500 stands for zero in the data rows.
A hidden rule labels the rows of this table. It goes by one to three of the table's principal directions, not those with the most spread.
[307 417 515 442 505 372 546 434 513 509 530 525 413 574 388 404 582 586 555 492 444 590 688 579 428 513 712 511 547 490 461 576 540 473 473 389 456 474 487 534 398 498 574 483 299 546 416 333 491] 4
[329 166 545 160 643 493 549 412 532 258 325 272 345 519 544 383 521 429 421 730 923 714 755 727 479 421 760 273 664 469 600 0 126 627 230 741 240 501 305 793 428 336 778 677 374 851 897 383 850] 0
[300 600 630 613 345 327 567 464 447 674 636 678 439 643 357 578 543 602 581 549 266 448 680 448 377 483 734 442 507 472 375 831 711 422 632 268 549 555 528 386 407 632 522 427 422 517 243 430 408] 1
[691 341 367 603 344 330 449 368 374 491 432 366 565 480 639 614 275 259 387 642 682 359 491 342 343 407 440 508 257 765 516 454 454 511 535 485 594 587 594 366 570 410 430 366 467 498 557 663 786] 3
[637 457 549 469 632 462 628 582 533 591 437 489 429 595 754 587 427 517 496 444 513 604 483 480 494 473 458 276 570 383 545 347 370 587 413 726 298 514 512 513 566 541 474 472 597 474 474 552 518] 4
[471 450 560 506 441 387 510 465 449 601 645 647 604 546 401 536 502 589 574 477 520 495 578 331 534 552 601 560 431 457 525 524 649 536 422 401 625 488 486 533 540 473 500 371 345 532 502 524 449] 3
[594 737 478 658 340 425 477 512 396 648 547 522 529 542 457 687 422 422 626 579 244 339 596 406 412 350 536 507 452 665 498 623 587 370 716 397 658 528 631 474 531 678 404 455 506 470 290 712 472] 6
[664 427 461 560 461 593 495 520 500 497 404 435 470 388 588 573 430 300 433 606 660 540 525 555 484 498 461 401 547 605 564 376 402 557 466 631 388 476 449 563 518 510 496 560 570 559 720 516 629] 0
[677 525 487 689 416 485 497 495 382 678 540 504 483 530 616 736 353 312 473 566 512 440 561 369 407 384 535 410 398 607 508 509 543 530 607 556 458 500 557 436 594 615 411 417 527 528 487 671 556] 3
[549 534 568 354 706 703 480 598 580 312 332 364 357 502 596 492 569 487 496 536 555 629 569 763 568 439 477 319 734 440 545 234 181 568 386 738 260 467 392 723 475 486 614 759 618 589 686 476 548] 6
[793 386 357 552 505 377 568 488 556 612 363 455 491 485 739 575 298 430 476 490 526 567 358 467 397 520 170 439 494 520 422 580 478 465 467 622 390 517 636 495 690 435 287 436 624 241 400 468 482] 4
[611 558 352 561 630 512 430 541 588 473 437 474 577 463 520 393 450 543 531 300 364 434 267 477 487 584 162 639 449 475 465 636 528 455 461 439 548 478 670 368 646 447 285 465 482 161 307 445 307] 5
[336 406 487 414 447 467 458 393 491 387 458 421 456 429 351 439 495 449 511 630 553 466 611 581 446 450 604 547 529 586 496 513 462 502 529 347 567 569 500 576 454 422 540 552 393 566 568 410 604] 0
[519 301 342 442 480 314 573 392 485 527 357 343 424 448 577 488 340 368 516 591 527 512 572 525 327 406 501 462 499 636 530 445 402 476 541 476 478 572 651 543 534 457 405 432 399 442 423 453 674] 4
[589 577 415 842 94 314 367 367 294 631 623 610 713 439 342 678 329 312 454 643 408 123 461 194 326 486 465 699 163 823 423 883 800 375 742 129 918 611 661 203 512 537 355 281 461 421 356 694 599] 3
[285 722 694 570 339 606 345 511 436 404 697 739 610 513 112 486 748 668 543 547 373 385 654 528 623 612 708 671 519 515 425 718 683 430 523 241 752 445 320 561 297 533 719 603 436 684 588 492 386] 5
[714 405 423 543 480 537 501 527 466 550 450 459 553 427 608 554 436 336 484 536 662 541 507 446 481 531 450 444 474 585 607 304 450 535 404 651 456 442 489 545 565 501 469 467 476 542 650 560 608] 1
[426 378 503 385 482 322 490 390 510 418 450 444 477 563 435 468 442 532 541 618 575 521 645 534 425 450 557 480 517 542 466 466 427 496 398 426 515 552 509 606 535 377 532 516 355 517 529 444 594] 6
[408 416 427 326 675 569 537 535 621 355 364 353 459 480 545 284 554 528 452 447 605 591 373 649 528 527 443 465 586 390 551 281 324 496 390 633 363 474 492 508 473 442 532 590 525 483 542 385 540] 3
[602 507 495 401 768 487 566 588 626 507 442 517 484 597 705 452 470 706 512 289 437 619 324 514 580 568 224 443 574 263 450 459 411 539 345 698 346 469 547 527 653 438 421 505 596 288 378 472 305] 1
[516 476 413 457 524 480 446 468 480 478 502 475 597 453 426 463 458 513 556 460 478 432 423 427 507 488 403 639 441 514 527 476 521 468 501 416 651 511 604 541 583 438 401 450 429 406 438 530 464] 4
[356 207 447 491 401 536 446 342 429 492 509 434 418 360 281 485 488 261 472 689 765 581 744 578 390 451 783 546 514 629 535 442 533 567 497 362 443 460 445 659 464 440 527 520 244 685 749 297 658] 4
[577 263 432 381 571 424 606 476 555 484 244 335 360 481 640 516 357 347 486 668 652 630 577 658 335 422 472 244 678 504 524 282 236 518 390 662 255 548 559 671 556 453 451 586 534 489 571 374 695] 4
[711 721 509 701 348 437 519 536 424 688 612 579 594 544 662 725 363 475 481 480 361 345 359 263 540 426 358 521 322 572 474 659 657 465 703 525 635 552 572 313 593 621 385 358 705 418 363 812 444] 6
[210 244 384 452 241 196 461 225 434 451 537 542 567 407 176 334 487 537 506 639 516 398 619 464 322 588 619 776 373 673 365 834 720 367 563 50 817 598 587 478 389 312 511 367 214 480 388 250 611] 4
[460 276 451 510 346 257 478 325 426 510 498 511 554 476 384 534 355 425 487 664 634 438 651 407 377 484 591 554 403 652 483 549 541 512 449 318 632 564 548 552 526 376 484 392 303 531 577 474 672] 2
[466 527 517 336 788 625 569 631 640 420 480 528 485 555 637 304 666 768 470 223 458 669 299 602 673 655 343 517 600 219 486 398 423 518 351 723 352 404 431 515 470 459 575 556 610 425 445 401 314] 0
[398 760 635 595 312 623 416 532 470 503 683 620 546 475 252 547 652 526 582 554 376 418 586 491 625 476 677 618 502 561 509 661 689 459 656 311 670 480 384 498 389 610 573 559 511 618 556 570 393] 6
[360 498 551 500 439 467 560 474 523 543 432 488 328 477 378 546 494 437 574 652 383 542 711 674 388 403 682 374 697 540 468 609 464 473 609 381 403 551 523 624 419 591 497 601 477 535 461 358 524] 6
[540 668 643 521 570 557 575 621 543 525 514 618 476 638 686 572 549 688 385 430 421 531 358 526 608 556 390 362 555 304 382 555 461 486 502 715 372 490 397 438 446 570 611 564 830 518 458 596 408] 1
[515 652 664 500 665 666 598 645 577 641 658 661 423 540 634 567 609 699 543 271 375 658 439 475 720 564 474 446 607 237 501 562 606 632 513 660 344 437 389 520 545 602 515 498 634 483 477 512 205] 4
[285 162 414 268 526 212 605 349 553 427 396 468 466 582 467 258 525 651 464 552 643 647 580 594 348 620 561 499 532 422 388 477 453 405 298 478 448 502 507 571 426 308 612 458 317 519 423 206 624] 3
[343 250 418 362 509 245 589 380 516 470 365 472 459 548 486 369 448 583 470 575 525 537 551 570 306 562 501 457 541 466 388 547 435 401 405 438 488 562 592 535 452 381 532 464 403 459 351 290 619] 5
[651 442 272 621 413 237 548 431 462 641 420 425 567 527 616 514 293 398 494 482 408 389 393 363 301 452 345 551 325 655 478 596 547 365 590 446 589 534 754 314 587 525 287 306 458 277 224 578 571] 6
[376 334 373 108 817 475 413 496 701 15 239 363 584 563 430 14 694 841 430 340 597 623 299 811 577 716 222 672 616 335 415 290 169 369 107 589 492 416 463 672 385 151 667 704 463 361 524 227 516] 1
[406 544 450 348 632 619 522 555 553 416 464 404 493 507 541 343 613 576 480 428 526 561 378 588 572 509 469 523 537 380 525 315 419 433 485 659 445 439 467 509 464 512 574 575 566 556 469 487 471] 1
[527 610 556 505 487 466 582 531 497 595 503 419 368 593 610 625 457 424 574 586 453 559 669 528 478 314 669 317 562 546 568 374 428 522 583 620 356 507 480 531 515 647 523 528 509 609 491 631 551] 4
[499 412 403 506 547 539 494 490 542 539 442 473 484 345 435 454 446 420 580 458 449 496 458 514 439 537 389 547 567 503 536 577 539 526 511 383 517 529 629 525 599 478 320 481 405 329 433 343 414] 3
[358 660 570 536 385 404 408 482 433 411 611 601 615 644 246 439 648 637 532 517 382 386 641 494 531 498 739 637 420 591 491 537 550 378 498 323 709 438 436 489 295 541 673 509 367 633 473 602 531] 6
[470 378 461 444 594 504 510 507 558 503 476 526 507 491 453 389 545 543 526 437 567 611 507 546 484 609 475 506 562 405 501 454 503 505 340 526 422 423 493 563 536 446 487 507 381 454 518 328 430] 5
[472 432 502 353 754 466 639 604 619 431 379 464 446 637 727 320 578 687 413 311 504 643 352 602 526 602 430 354 579 279 502 320 307 510 321 755 276 461 480 426 414 479 591 515 601 452 411 416 507] 4
[650 598 620 594 653 642 561 632 571 645 515 586 376 484 681 678 438 509 551 386 385 587 478 500 566 511 351 313 653 348 496 598 503 669 495 625 283 518 500 515 666 589 374 535 634 362 486 489 278] 1
[618 713 595 659 460 550 558 596 465 664 539 533 421 584 660 720 438 438 510 501 328 439 460 438 475 371 491 331 503 478 473 611 534 509 694 566 410 560 544 367 539 688 416 489 719 459 350 661 434] 1
[441 211 392 293 635 417 529 427 589 299 291 315 448 492 573 288 471 484 404 532 731 608 455 650 421 536 441 449 543 476 508 288 263 520 299 593 359 521 506 548 481 305 544 554 438 479 600 313 690] 1
[296 216 453 168 688 445 508 416 628 194 362 357 477 541 506 156 608 663 384 473 785 667 431 682 531 620 470 533 541 356 461 277 295 514 212 600 383 481 389 571 426 221 683 594 413 551 644 249 625] 6
[220 477 577 255 545 420 512 433 594 338 513 581 479 538 321 309 659 842 549 469 392 576 508 649 583 603 484 641 630 335 338 684 530 415 453 351 598 540 438 667 394 336 632 594 498 474 406 281 372] 4
[625 559 456 524 494 493 501 528 503 509 463 424 540 520 621 540 418 433 479 516 537 452 397 438 502 438 394 460 434 532 537 401 449 486 512 601 494 516 539 422 581 519 442 482 589 462 493 639 544] 5
[352 480 384 346 563 380 426 434 576 286 485 524 663 545 363 192 615 803 448 349 452 460 295 541 571 672 306 810 404 430 370 606 529 329 390 389 714 453 526 470 418 299 570 491 458 362 366 401 417] 3
[532 567 489 360 616 462 576 575 595 353 416 493 543 644 757 334 608 779 324 358 498 564 224 579 615 640 268 502 472 342 378 446 374 379 407 782 439 462 409 398 371 421 685 545 804 482 418 550 514] 4
[377 538 512 509 412 437 544 467 430 549 563 545 562 537 516 511 484 559 405 532 482 381 384 387 490 494 526 527 381 456 438 562 586 426 626 482 621 561 518 354 438 542 556 418 625 574 391 606 550] 3
[358 524 525 421 711 522 597 571 614 601 624 616 467 595 504 344 642 766 556 210 383 677 407 504 622 611 504 572 551 210 468 562 630 516 435 553 379 383 487 471 517 534 482 440 434 396 329 351 197] 4
[430 515 566 397 568 318 606 527 531 406 437 540 511 704 700 407 551 767 360 430 444 495 386 521 503 593 439 403 468 371 381 501 379 423 412 649 470 548 453 363 342 451 697 483 684 525 355 549 589] 1
[233 392 388 255 380 440 475 346 493 289 344 219 438 411 301 332 506 358 540 806 626 449 624 680 372 321 682 530 560 663 543 305 340 356 592 377 600 598 532 636 403 425 581 633 397 673 551 420 779] 1
[529 342 282 499 514 469 362 390 513 353 406 325 597 396 379 351 397 338 458 500 651 411 390 494 433 466 387 707 355 659 553 429 447 485 455 357 602 491 634 451 583 349 347 466 324 350 565 451 593] 0
[709 621 442 609 579 536 411 544 491 426 528 500 616 556 679 515 463 579 357 290 456 400 229 397 620 530 233 662 289 526 454 562 489 508 527 591 570 465 528 315 528 448 461 433 667 348 461 713 443] 4
[244 398 641 420 426 381 525 426 455 460 561 612 489 594 349 449 600 621 487 612 560 511 687 514 440 575 746 435 532 432 425 549 541 493 401 388 534 539 389 524 364 451 702 507 379 691 528 370 580] 3
Which label does each new row get?
[588 452 431 313 731 499 576 563 621 393 345 319 443 598 760 372 489 568 466 391 576 634 330 592 527 469 321 394 545 367 524 247 269 504 370 776 293 487 523 491 568 427 486 552 607 404 451 492 523]: 6
[823 633 501 639 551 776 399 629 512 484 431 403 488 392 646 668 427 251 501 520 580 480 440 515 560 437 316 384 540 589 613 349 382 617 487 681 373 468 473 511 662 563 388 617 634 460 709 647 486]: 5
[311 464 510 308 519 451 511 472 524 375 461 460 494 564 367 341 635 611 542 579 546 572 629 633 496 516 660 498 591 464 503 337 408 400 392 519 509 453 420 647 377 460 681 597 394 661 533 415 576]: 1
[564 511 449 749 218 406 434 381 340 724 676 562 550 413 342 700 374 271 601 592 432 353 652 272 386 388 649 645 309 755 529 753 799 504 733 191 716 541 617 412 581 587 314 308 293 474 429 584 496]: 4
[391 541 534 546 399 461 551 497 463 609 550 582 455 512 366 526 563 504 579 546 355 505 638 532 432 479 695 488 568 520 485 616 598 424 611 377 532 490 520 538 391 618 514 488 445 556 385 434 472]: 0
[342 771 715 481 533 653 455 608 496 433 674 675 537 600 387 475 753 763 528 379 323 470 490 512 691 578 604 559 535 342 451 602 591 488 530 464 593 468 340 473 349 567 694 581 592 618 461 555 317]: 5
[763 486 311 674 425 534 401 462 398 576 473 419 653 308 581 650 238 247 456 506 535 265 274 266 455 432 206 636 284 683 570 521 553 527 644 442 708 576 713 380 719 482 221 356 562 315 486 723 548]: 3
[277 600 639 401 533 550 438 499 521 323 555 542 463 632 340 397 702 693 479 495 452 524 573 645 579 496 668 552 550 416 405 546 467 455 485 432 501 472 359 548 321 468 706 635 508 626 519 438 463]: 4
[518 389 520 480 608 810 405 532 491 374 460 311 410 365 481 506 527 186 448 586 837 587 620 605 561 395 701 392 552 569 723 95 309 722 407 642 284 430 354 593 521 510 556 637 387 731 939 497 664]: 1
[816 533 348 810 499 585 497 576 432 705 468 390 508 463 731 674 292 133 413 440 551 410 359 341 390 377 421 401 320 648 634 395 494 567 622 643 359 453 655 226 640 690 251 364 556 386 482 707 565]: 1
[624 509 445 532 725 708 544 625 575 581 518 478 481 485 716 462 513 500 421 244 543 609 213 467 609 549 306 494 474 300 533 417 510 587 491 732 294 408 518 373 613 547 375 463 648 362 466 491 321]: 0
[385 474 561 486 566 513 438 487 503 406 566 625 570 524 427 406 591 687 432 374 480 458 411 472 559 661 431 615 446 387 400 656 572 525 415 406 588 503 455 425 451 391 575 481 484 458 473 410 404]: 4
[378 375 612 453 480 573 545 481 449 557 596 552 480 475 492 541 531 453 441 588 732 567 587 435 542 527 700 394 503 400 550 352 542 621 437 583 424 495 351 529 491 508 628 484 467 747 709 480 577]: 3
[442 460 467 363 470 412 460 465 541 261 390 473 575 543 464 303 615 657 428 525 526 484 429 621 490 633 401 583 498 524 400 520 402 357 381 484 606 511 443 505 341 336 664 582 553 504 489 408 609]: 0
[296 162 356 358 564 505 503 361 512 403 433 343 443 353 409 300 488 378 421 528 745 574 513 574 433 508 616 596 476 523 560 367 452 565 461 433 451 502 521 533 468 367 500 471 295 559 628 276 648]: 6
[322 553 723 311 706 381 686 591 613 509 581 778 474 753 669 395 685 999 431 250 321 665 362 532 665 743 397 427 619 49 268 682 536 478 344 670 399 494 363 498 380 437 729 496 733 470 278 390 258]: 1
[526 576 589 618 479 517 618 566 511 807 623 692 433 493 506 673 466 536 616 448 329 580 554 422 510 512 525 408 615 360 471 699 705 538 597 484 418 484 537 546 603 666 367 431 538 425 369 458 257]: 1
[557 634 500 671 286 545 407 473 419 563 507 413 450 444 329 677 427 187 629 732 450 386 727 513 377 277 696 448 512 767 585 525 531 475 684 321 546 534 555 527 531 649 393 559 395 560 551 590 583]: 0
[147 458 579 209 635 454 519 446 611 266 443 496 412 560 369 256 673 817 507 481 430 582 529 727 546 581 523 548 665 316 358 576 410 438 411 423 499 548 424 625 365 346 692 651 487 528 425 259 440]: 6
[638 588 437 572 556 591 492 587 518 566 545 491 560 486 552 491 517 457 536 357 469 516 399 434 574 500 448 558 446 500 606 408 538 513 509 577 488 411 532 439 548 579 407 445 490 430 484 590 411]: 0
[404 650 578 461 377 165 557 440 475 527 480 561 475 725 462 567 461 704 623 625 211 404 670 503 357 416 546 418 537 535 339 715 503 314 558 359 630 616 588 513 456 526 556 496 494 460 175 563 506]: 0
[526 517 521 414 638 579 589 610 599 478 435 538 458 547 625 400 622 657 460 375 461 653 384 632 573 620 398 433 633 320 452 458 425 458 413 701 337 424 431 547 423 510 575 578 668 470 459 397 412]: 6
[558 707 639 581 363 408 611 562 454 744 687 726 571 589 619 671 497 685 590 433 264 429 393 252 549 554 401 464 438 368 406 784 774 452 643 465 652 600 528 350 568 599 444 345 686 423 216 632 303]: 3
[749 448 270 590 490 515 455 464 468 534 375 264 512 387 680 569 274 190 461 549 614 419 378 427 391 363 295 504 363 699 585 362 416 499 584 602 474 519 665 400 695 506 285 444 515 378 509 643 624]: 3
[729 747 712 536 718 624 666 800 639 648 575 771 492 665 814 564 660 853 524 151 255 696 302 491 745 713 283 326 669 142 463 568 524 566 371 828 284 402 377 469 482 623 543 510 835 362 375 542 161]: 1
[160 353 598 343 484 488 539 407 495 428 513 517 409 445 326 416 572 559 496 616 557 520 623 584 470 510 711 475 604 413 462 543 508 543 515 346 520 600 439 584 393 436 622 551 424 650 547 303 562]: 3
[344 450 616 317 531 403 596 487 518 466 548 635 491 587 513 422 636 805 498 456 450 603 532 536 572 631 542 503 580 323 389 567 527 461 422 533 533 518 393 611 376 418 695 504 552 590 430 402 460]: 6
[414 283 382 395 756 458 574 510 612 439 378 424 456 529 590 257 513 577 417 294 556 613 339 581 447 602 415 495 517 340 506 411 385 534 343 574 320 459 587 401 486 415 446 455 424 339 400 279 481]: 5
